rotation ticks, each row followed by its count of ticks:
The counts run from 0 to 323.
[-10, -45, 20, 4, -5, 17, -7, 5, 16, -6, -10, 15, -19, 23, 4, 13, 28, 15, 24, -25, 5, 4, 19, 6, -17, 26, 18, -17, -4, 3, 14, -44]  233
[-16, -33, -32, 26, -43, 23, -8, 13, -4, -8, 10, -28, -7, 22, 37, -14, 20, 26, 10, -12, -2, -1, 17, 16, -11, -7, -4, -17, -3, -8, -2, 1]  46
[0, -9, -29, -17, -7, 0, -1, -13, -14, 1, 34, -37, -11, -32, -11, 19, -6, 6, 38, -10, 0, 17, -5, 4, -35, -18, -20, -13, 20, -25, -16, -5]  131
[-7, -41, 4, 6, -46, 1, 10, 42, 0, 0, -24, -7, -17, 15, 9, -16, 2, -17, 30, -22, 2, 26, -9, -3, -25, 3, -7, -18, -23, -2, -12, -2]  114
[5, 12, -20, -51, 8, 1, -23, -9, -21, 6, 38, -2, -41, -18, 14, 3, -1, 12, 16, -12, -2, -3, -2, -13, -27, -2, -12, 5, 25, -30, 2, 0]  243
[9, -8, -17, -60, -21, 4, -11, 18, 4, 0, -20, -28, 10, -8, -7, 2, -18, 6, 22, -22, 17, 11, -29, 17, 16, -5, -32, 9, 7, 5, -12, 12]  107
[-7, 13, 25, -43, 20, 26, -15, -23, 20, 6, 1, -7, -7, -14, 6, -3, -1, 23, 7, -1, 23, -19, -11, 22, -1, 38, -41, -13, 14, -5, -4, -19]  171
[4, -16, 45, -39, -10, 7, 11, 16, 26, 4, -10, -2, 22, 1, -20, -2, -5, 29, -11, 13, 4, -20, 0, 23, 18, 40, 7, 3, 12, 24, 3, 21]  100
[-13, -43, 13, 28, -34, -4, 19, 10, 8, 2, 2, -10, -13, -5, -11, -5, 2, -6, 29, -8, -11, 24, 0, -5, -32, 21, -9, -36, -19, 12, -28, 14]  297
[-25, -34, 23, 10, -6, 9, 22, -2, 20, 0, 7, 24, -4, -4, -13, -29, 8, 20, -5, -20, 25, 5, 1, 2, -8, 55, -16, -23, -3, 7, -23, -7]  6
[5, 2, 9, -61, 24, 5, -19, -3, -4, 12, 26, 11, -36, -11, 4, 9, -3, 9, 21, -7, 3, -8, 8, 1, -31, 13, 8, 2, 28, -27, 20, -22]  240
[-10, -50, 14, 9, -38, 1, 16, 40, 5, 7, -15, 11, -20, 16, 7, -24, 4, -10, 26, -15, -1, 21, 3, -1, -29, 16, 9, -19, -17, 2, -5, -4]  116
[4, -9, -40, -33, -34, 7, -11, 29, -18, 7, 18, -35, -6, 2, 28, -11, -7, 18, 14, -4, -2, 1, 3, 17, -11, -31, -2, 8, 18, -25, 8, 18]  41
[-3, -31, 15, 26, -37, 1, 18, 37, -7, -10, 21, -5, -5, 26, 12, -6, 26, 18, 0, 0, -14, -4, 26, 1, -24, -7, 39, 0, 6, -24, 10, -5]  321
[3, 18, -4, 7, -34, -1, 9, 6, -11, -20, 22, -41, 12, -6, 11, -17, 9, 12, -5, -9, 7, -4, -26, -8, -6, -8, -44, 6, 5, -32, -37, 22]  88
[-1, -16, 40, 19, -43, 8, 9, 39, 12, -19, -27, -8, 5, 33, 19, -21, 22, 1, -3, -11, 8, -3, -14, -1, 0, 18, -14, -1, -19, -9, -15, -4]  275
[-6, -9, 31, -57, 3, 12, 6, 21, 19, 17, -6, 22, -1, -5, 0, -32, -16, 18, -9, 2, 26, -11, -6, 25, 6, 40, -7, -1, 16, 2, 7, 3]  283
[-14, 0, 26, -31, 17, 30, -13, -18, 25, 1, 3, 4, -3, -1, 12, -11, 8, 34, -8, -5, 26, -23, 2, 22, 6, 47, -26, -11, 14, 1, 0, -20]  169
[10, -1, -9, -19, -42, -18, 22, 42, -23, 0, 26, -21, 2, -11, -2, -21, -10, -4, 8, -4, -1, 13, -18, -7, -20, -21, -5, 12, 15, -31, -19, 32]  201
[23, 30, 19, -60, -4, -3, -10, -2, -4, -15, 17, -24, 10, -6, -7, 17, 3, 25, -7, 4, -5, -25, -18, -1, 17, 9, -14, 28, 25, -8, -8, 21]  264
[16, 6, 5, -48, 9, 9, -15, -5, 1, -20, 11, -20, 14, 4, -10, 36, 18, 32, 6, -12, 9, -19, 0, 13, 10, -8, 6, 24, 33, -23, 14, -29]  149
[0, 21, 21, -47, 13, 18, -21, -23, 12, 6, 0, -21, -14, -21, 7, 2, -10, 8, 17, -1, 12, -11, -20, 14, -12, 27, -48, -15, 10, -7, -10, -6]  173
[-1, 0, 18, 37, -47, 2, 18, 15, -1, -22, 8, -39, 18, 7, 11, -18, 17, 10, -5, 1, 1, -5, -17, -2, -10, 3, -32, -8, -9, -17, -37, 18]  91
[-6, -34, 30, -17, 13, 15, -6, 2, 18, 0, -5, 22, -23, 13, -3, 13, 20, 14, 23, -20, 10, -1, 18, 9, -23, 27, 21, -13, 7, -4, 21, -48]  235
[2, 1, 26, -44, 14, -4, 16, -8, 12, 12, 16, -10, 2, -41, -38, 8, -26, 2, 22, 5, 10, 8, -16, 10, -21, 22, -18, -16, 20, -6, -18, 3]  13
[-13, -21, -20, -45, 20, 5, 5, -10, 3, 13, 33, 8, -7, -32, -24, 1, -14, 25, 17, -16, 23, 9, 5, 18, -16, 13, -1, -10, 31, -11, 3, -15]  126
[-8, -14, -30, -41, 13, 4, -1, -17, -5, 10, 34, -14, -6, -36, -19, 10, -15, 19, 28, -17, 18, 14, -2, 15, -21, -2, -13, -11, 30, -21, -5, -13]  128
[-16, -53, 19, -3, -16, 2, 20, 29, 13, 14, 2, 33, -20, 9, -4, -25, 3, 6, 13, -10, 7, 12, 17, 5, -24, 34, 25, -21, -2, 8, 7, -8]  119
[6, -2, 41, -43, 13, -10, 23, 10, 12, -7, 2, 11, 13, -19, -44, 9, -5, 5, 8, -14, 26, 6, -20, 1, -5, 20, -3, 8, 22, -20, -11, -23]  193
[-3, -46, 2, 27, -37, -9, 29, 24, 3, -23, 7, -3, 20, 14, -30, 8, 25, 23, 4, -27, 0, 14, 6, -8, 1, 4, 22, 3, -1, 4, -17, -1]  26
[7, 10, 63, -19, 9, 0, 6, -10, 15, -11, 24, -5, 8, -3, -13, 21, 20, 29, -10, 17, -10, -33, 7, 2, -5, 34, 9, 4, 22, -5, -3, -3]  259
